[-2.57 -1.65  6.63  0.26 -7.09 -7.28]  D
[-1.94  3.27  7.90  3.65 -5.78  7.23]  X
[-3.95 -3.04 -7.31  0.96 -2.61  5.82]  E
[-0.20  3.27  7.90 -6.89  7.49 -7.11]  Q
rev: [ 5.82 -2.61] : E
find: [-1.94  3.27  7.90  3.65 -5.78  7.23] : X

[-1.99  2.03  0.76 -0.26  1.86  0.65  0.07  0.46  1.81 -3.20] = Vek
[ 0.09  1.19  0.61  2.05  3.09  1.99  0.23  0.14  1.12 -1.55] = fosib
[-0.15  3.25 -2.85  1.39  0.96  0.09 -1.34  0.76  0.95 -3.48] = Kud
[ 2.55 -1.04  0.59  0.96 -0.46  1.55  0.42 -1.04  1.48 -1.49] = pagef
[-3.16 -0.67 -1.70  0.21  4.45  4.70 -2.79 -2.55 -0.08  1.81] = Ziv
[ 2.55 -1.04  0.59  0.96 -0.46  1.55  0.42 -1.04  1.48  0.76] = natev
[-0.44  3.26 -0.36 -1.12  1.68 -2.31 -0.79  2.40  0.09  1.27] = kino
[-0.15  3.25 -2.85  1.39  0.96  0.09 -1.34  0.76 -1.04 -4.29] = Bur
[ 2.54  2.70  3.28 -3.70  1.68 -2.31 -0.57  0.51  2.53 -0.59] = Zanek
[-0.67 -3.16  1.25 -5.16  5.39  3.45  0.15 -0.18  4.00  7.78] = Fedu
[ 2.54  2.70  3.28 -3.70  1.68 -2.31 -0.57  2.32  1.44 -3.74] = bevu
gone Zanek: [-2.31 -0.57  2.53  3.28 -3.70  2.70  1.68 -0.59  0.51] : [2.54]
rev: [2.53 0.51] : Zanek
find: [ 2.54  2.70  3.28 -3.70  1.68 -2.31 -0.57  0.51  2.53 -0.59] : Zanek
find: [-0.67 -3.16  1.25 -5.16  5.39  3.45  0.15 -0.18  4.00  7.78] : Fedu

[ 3.47  3.47 -4.73  0.73  2.06  4.56 -1.44  3.74  2.27  2.05] = Z
[ 3.47  3.47 -7.07  3.94 -0.60 -0.94 -0.14 -7.08 -0.38 -1.84] = J
[-8.11 -8.11  4.69 -0.88 -2.78  0.43  0.51  1.58  3.60 -0.87] = T
gone Z: [ 2.27 -4.73  4.56  0.73  2.06 -1.44  3.47  3.74  3.47] : [2.05]
rev: [4.56 2.06 0.73] : Z
gone J: [-0.14  3.47  3.94  3.47 -1.84 -0.94 -0.60 -7.07 -0.38] : [-7.08]

[-1.53  0.59 -3.19 -2.15  1.83  3.68  4.68  1.95 -2.03 -4.19 -3.10 -2.59
 -2.16 -1.81  1.10 -2.21 -1.50] = sogo
[ 4.31  0.21 -1.74 -2.00 -5.90 -2.23 -3.82 -5.73 -4.20  1.07 -1.99  3.20
  4.12  4.30 -1.59  2.50  1.91] = zil
[-2.04 -1.20 -3.62 -1.26  2.15  5.73  6.47  2.32 -0.88 -5.71 -2.62 -1.60
 -2.96 -2.62 -0.67 -1.19  0.02] = kod
[-3.35 -3.93  0.67  4.14  2.92  1.88  1.43  3.32  3.93 -0.60  3.55  1.19
 -2.82 -2.89 -3.61  1.87  3.19] = gen
[ 0.07  1.12 -4.06 -1.69 -1.38  4.63  3.66 -0.82 -2.40 -5.03 -3.44  1.11
 -0.83 -0.56 -1.97  0.78  1.91] = Venu
[-1.68  2.40 -0.93 -2.15  2.80  1.69  3.27  2.65 -0.86 -2.04 -2.11 -4.65
 -2.09 -2.04  3.53 -4.25 -4.45] = Kor
[ 1.39  4.57  1.23 -2.53 -1.01 -3.40 -2.12 -1.69 -1.79  2.18 -1.42 -2.79
  1.64  1.62  4.92 -3.14 -4.60] = debe
[ 4.59  1.01 -2.04 -3.06 -6.05 -2.00 -3.21 -6.25 -5.06  0.66 -2.87  2.74
  4.51  4.48 -0.51  1.00  1.26] = giruz
[-0.19  5.16  0.72 -2.37  1.62 -1.90  0.08  1.03 -1.08  0.88 -1.45 -5.76
 -0.30 -0.17  6.28 -5.34 -6.71] = Tuleb
[-1.44  3.03  3.19  0.56  3.44 -2.94 -0.48  2.92  2.12  2.92  1.78 -3.87
 -1.00 -1.15  4.07 -3.47 -4.24] = depum
rev: [-2.04 -0.86  2.65  3.27  1.69  2.80 -2.15] : Kor
rev: [ 0.08 -1.90] : Tuleb
gone Venu: [-1.38 -0.82  3.66  1.12  1.91  4.63 -4.06 -5.03 -0.83 -1.69  0.78 -0.56
 -1.97 -3.44 -2.40  0.07] : [1.11]
rev: [ 1.11 -3.44 -5.03 -2.40 -0.82] : Venu
gone giruz: [-2.04 -2.87  4.51 -3.21 -2.00 -0.51  4.59  1.26  1.00 -6.05 -3.06 -6.25
 -5.06  2.74  4.48  0.66] : [1.01]

[ 1.68  6.77  1.19 -0.82 -1.56  1.82 -2.72 -1.61  1.25 -1.00 -1.21 -2.67
 -1.94 -1.36  2.16 -2.17 -1.27 -1.94 -0.56 -0.15  0.65  0.80 -1.12 -0.34
 -1.43 -0.70  0.16 -0.64 -2.07  0.23  1.02 -1.58 -1.02 -0.71] : B
[ 0.80  3.23 -0.11 -0.78 -0.41  0.80 -2.00  0.13  1.36 -1.47 -1.48 -0.28
 -1.37 -0.84  1.37 -0.88 -1.22 -1.73  0.85 -0.22  1.25 -0.38 -2.25 -0.05
 -1.31  0.42 -0.29 -1.14 -3.00 -0.17 -0.04 -0.49 -1.38 -1.60] : U
[ 0.26  0.49 -0.03 -2.45  0.99 -1.59  0.06 -1.16 -1.42 -1.48 -1.47  0.34
  0.64 -1.28 -0.53 -1.04 -1.16 -0.21  1.07  0.17  0.75 -0.93 -0.37 -0.76
  0.95 -0.04  2.19  0.03 -0.04 -1.14 -0.78 -1.95  2.13  0.11] : G
[ 1.63 -1.31 -0.40 -1.46  0.67  2.60 -1.59  0.31 -0.39 -0.71 -0.45 -0.09
 -0.08  2.44 -0.16  2.86  3.67  0.21 -0.03 -0.26  0.00 -0.88 -0.31 -1.58
 -1.50  0.77 -0.97  0.94 -1.77  0.43 -1.76  2.13 -1.95  0.26] : Y
find: [ 0.80  3.23 -0.11 -0.78 -0.41  0.80 -2.00  0.13  1.36 -1.47 -1.48 -0.28
 -1.37 -0.84  1.37 -0.88 -1.22 -1.73  0.85 -0.22  1.25 -0.38 -2.25 -0.05
 -1.31  0.42 -0.29 -1.14 -3.00 -0.17 -0.04 -0.49 -1.38 -1.60] : U
find: [ 1.63 -1.31 -0.40 -1.46  0.67  2.60 -1.59  0.31 -0.39 -0.71 -0.45 -0.09
 -0.08  2.44 -0.16  2.86  3.67  0.21 -0.03 -0.26  0.00 -0.88 -0.31 -1.58
 -1.50  0.77 -0.97  0.94 -1.77  0.43 -1.76  2.13 -1.95  0.26] : Y
gone G: [ 0.06 -1.47 -0.53 -0.04 -1.42  0.34 -0.78  0.49  0.03  0.75 -0.76  0.11
  0.64 -2.45 -1.16 -1.28  0.17 -1.14  0.99 -1.95 -1.04 -0.21  2.13  1.07
 -0.04 -0.93 -1.48  0.95  0.26  2.19 -1.16 -0.03 -1.59] : [-0.37]
gone G: [-0.78  1.07  2.13  0.49 -0.93  0.75 -1.28 -1.04 -0.03 -0.53 -0.37 -1.16
  0.34  2.19 -0.21 -1.14 -1.47 -0.04 -1.59 -1.42  0.17  0.26  0.11  0.95
  0.03 -1.16 -2.45  0.64 -1.95 -0.04  0.06  0.99 -0.76] : [-1.48]
rev: [ 0.11  2.13 -1.95 -0.78 -1.14 -0.04] : G
rev: [-1.14 -0.29  0.42 -1.31 -0.05 -2.25] : U
gone Y: [ 2.44  0.31  0.43  2.13 -1.31 -1.46  3.67  1.63  0.67 -0.09 -1.50 -1.76
 -1.58  0.00  2.60  0.77 -0.40  0.26 -1.77 -0.39 -1.59  0.94 -0.71  2.86
 -0.26 -0.97 -1.95 -0.08 -0.03  0.21 -0.16 -0.45 -0.88] : [-0.31]

[ 5.28  5.52  4.30  3.28  4.12  1.88 -1.48 -4.44 -2.19 -2.53 -6.13 -1.32] : buz
[ 4.30  5.52  3.28  5.28  3.40 -1.46  0.44 -2.29 -2.41 -0.79  3.56  5.28] : sigu
[ 3.38 -1.46  4.30  3.28  4.12  1.88 -1.48 -4.44  0.12  3.08  2.28  2.12] : Povon
[-0.88  5.52  4.30  3.28  4.12  1.88 -0.89 -4.44 -4.46 -2.65 -0.88  3.52] : Sedu
gone Povon: [-1.48  1.88 -4.44  4.12  4.30  3.38  3.28  2.28  3.08  2.12  0.12] : [-1.46]
gone Sedu: [-0.88 -0.88  5.52  3.28  3.52  4.30  1.88  4.12 -2.65 -4.46 -4.44] : [-0.89]
find: [ 5.28  5.52  4.30  3.28  4.12  1.88 -1.48 -4.44 -2.19 -2.53 -6.13 -1.32] : buz
gone sigu: [-1.46 -2.41  4.30  0.44 -2.29  5.52  5.28  5.28  3.28  3.40 -0.79] : [3.56]
rev: [-1.46  3.40] : sigu
rev: [3.28 4.30 5.52 5.28] : buz

[ 2.75  1.15  3.32 -0.19  1.41 -1.28  1.39 -1.35 -2.54  4.12 -7.37 -4.39
  3.80] = laz
[ 2.75 -7.36 -2.53 -0.19  1.41 -1.28  1.39 -1.35 -2.54  4.12 -7.37  1.86
  3.80] = dupul
[ 2.75  1.15 -3.63 -0.19  1.41 -1.28  1.39 -1.35 -2.54  4.12 -7.37 -4.39
  3.80] = rup
gone dupul: [-1.28  1.41 -2.54 -7.36  3.80 -0.19  4.12  1.39 -1.35 -7.37  1.86 -2.53] : [2.75]
gone dupul: [ 1.39  1.41  3.80  2.75 -7.36 -2.54 -2.53  4.12 -1.28 -0.19  1.86 -1.35] : [-7.37]
gone laz: [ 3.32  1.41 -7.37 -1.35  4.12  3.80 -0.19  1.39  1.15 -2.54 -1.28 -4.39] : [2.75]
gone dupul: [-2.53 -1.35 -7.37  1.41  3.80  4.12 -7.36 -1.28  2.75  1.39 -0.19  1.86] : [-2.54]
gone rup: [ 4.12  1.39 -1.28 -2.54 -1.35 -4.39 -0.19 -7.37  1.15  1.41  2.75  3.80] : [-3.63]

